-272 26 60 211 145 -32
-518 -55 20 338 170 11
1 99 91 167 72 -69
-334 -21 26 261 117 0
-40 177 165 270 164 -120
605 210 107 -297 -53 -113
-444 -1 60 326 190 -25
-468 31 93 404 221 -49
-295 73 110 287 191 -75
->
145 -32 -272 26 60 211
170 11 -518 -55 20 338
72 -69 1 99 91 167
117 0 -334 -21 26 261
164 -120 -40 177 165 270
-53 -113 605 210 107 -297
190 -25 -444 -1 60 326
221 -49 -468 31 93 404
191 -75 -295 73 110 287

38 368 -147 556 -199 -189 -168
567 39 -80 -390 -78 -181 -262
->
-189 -168 38 368 -147 556 -199
-181 -262 567 39 -80 -390 -78

-385 536 101 -181 16 -408 351 196 162 529
-224 211 -81 186 -246 133 619 182 361 399
545 47 -215 401 127 443 -128 -57 259 221
144 -267 -417 342 -171 461 -124 -245 307 -86
->
162 529 -385 536 101 -181 16 -408 351 196
361 399 -224 211 -81 186 -246 133 619 182
259 221 545 47 -215 401 127 443 -128 -57
307 -86 144 -267 -417 342 -171 461 -124 -245

-320 62 50 -147
109 62 39 -615
-209 252 223 -559
-209 252 223 -559
-209 62 50 -696
-233 -162 66 -615
109 62 39 -615
109 62 39 -615
-320 62 50 -147
-209 62 50 -696
->
50 -147 -320 62
39 -615 109 62
223 -559 -209 252
223 -559 -209 252
50 -696 -209 62
66 -615 -233 -162
39 -615 109 62
39 -615 109 62
50 -147 -320 62
50 -696 -209 62

-181 -33 156 -109 -53 -115 150 -157 106 -57 -39 -98 -18 -177
-514 1 388 55 -8 -303 216 102 312 -19 44 98 -77 -500
36 -54 -5 -230 -81 -107 139 -388 -26 -83 -88 -238 50 -108
259 -211 -233 -61 -182 37 -165 -140 -230 -216 -213 -94 -95 278
-262 -71 309 -286 -181 -395 50 3 371 -142 -186 -316 -78 -99
->
-18 -177 -181 -33 156 -109 -53 -115 150 -157 106 -57 -39 -98
-77 -500 -514 1 388 55 -8 -303 216 102 312 -19 44 98
50 -108 36 -54 -5 -230 -81 -107 139 -388 -26 -83 -88 -238
-95 278 259 -211 -233 -61 -182 37 -165 -140 -230 -216 -213 -94
-78 -99 -262 -71 309 -286 -181 -395 50 3 371 -142 -186 -316

-23 205 -215 218
-515 -445 -157 -126
-392 -46 559 353
-114 -51 -467 205
528 142 -202 256
-301 -4 -32 -419
-380 -76 63 97
83 400 200 126
->
-215 218 -23 205
-157 -126 -515 -445
559 353 -392 -46
-467 205 -114 -51
-202 256 528 142
-32 -419 -301 -4
63 97 -380 -76
200 126 83 400

394 358 374 443
-366 -251 87 577
-227 463 420 311
187 471 188 -204
->
374 443 394 358
87 577 -366 -251
420 311 -227 463
188 -204 187 471

-367 166 -441 -336 -499
413 -204 546 298 590
287 -486 -226 453 -148
410 -195 546 296 573
->
-336 -499 -367 166 -441
298 590 413 -204 546
453 -148 287 -486 -226
296 573 410 -195 546

142 28 -68 365 259 144 -263
230 9 -45 -83 -158 12 53
328 5 99 109 -137 40 -76
-41 -214 -108 -314 -172 101 -78
-204 -414 -194 -206 -394 27 -122
87 -41 -57 53 520 10 235
121 71 79 -131 253 -39 -48
-22 17 16 62 -576 -74 -183
-2 -9 -2 145 133 -120 -5
100 38 229 346 292 73 -9
-199 45 23 63 283 -32 -22
->
144 -263 142 28 -68 365 259
12 53 230 9 -45 -83 -158
40 -76 328 5 99 109 -137
101 -78 -41 -214 -108 -314 -172
27 -122 -204 -414 -194 -206 -394
10 235 87 -41 -57 53 520
-39 -48 121 71 79 -131 253
-74 -183 -22 17 16 62 -576
-120 -5 -2 -9 -2 145 133
73 -9 100 38 229 346 292
-32 -22 -199 45 23 63 283
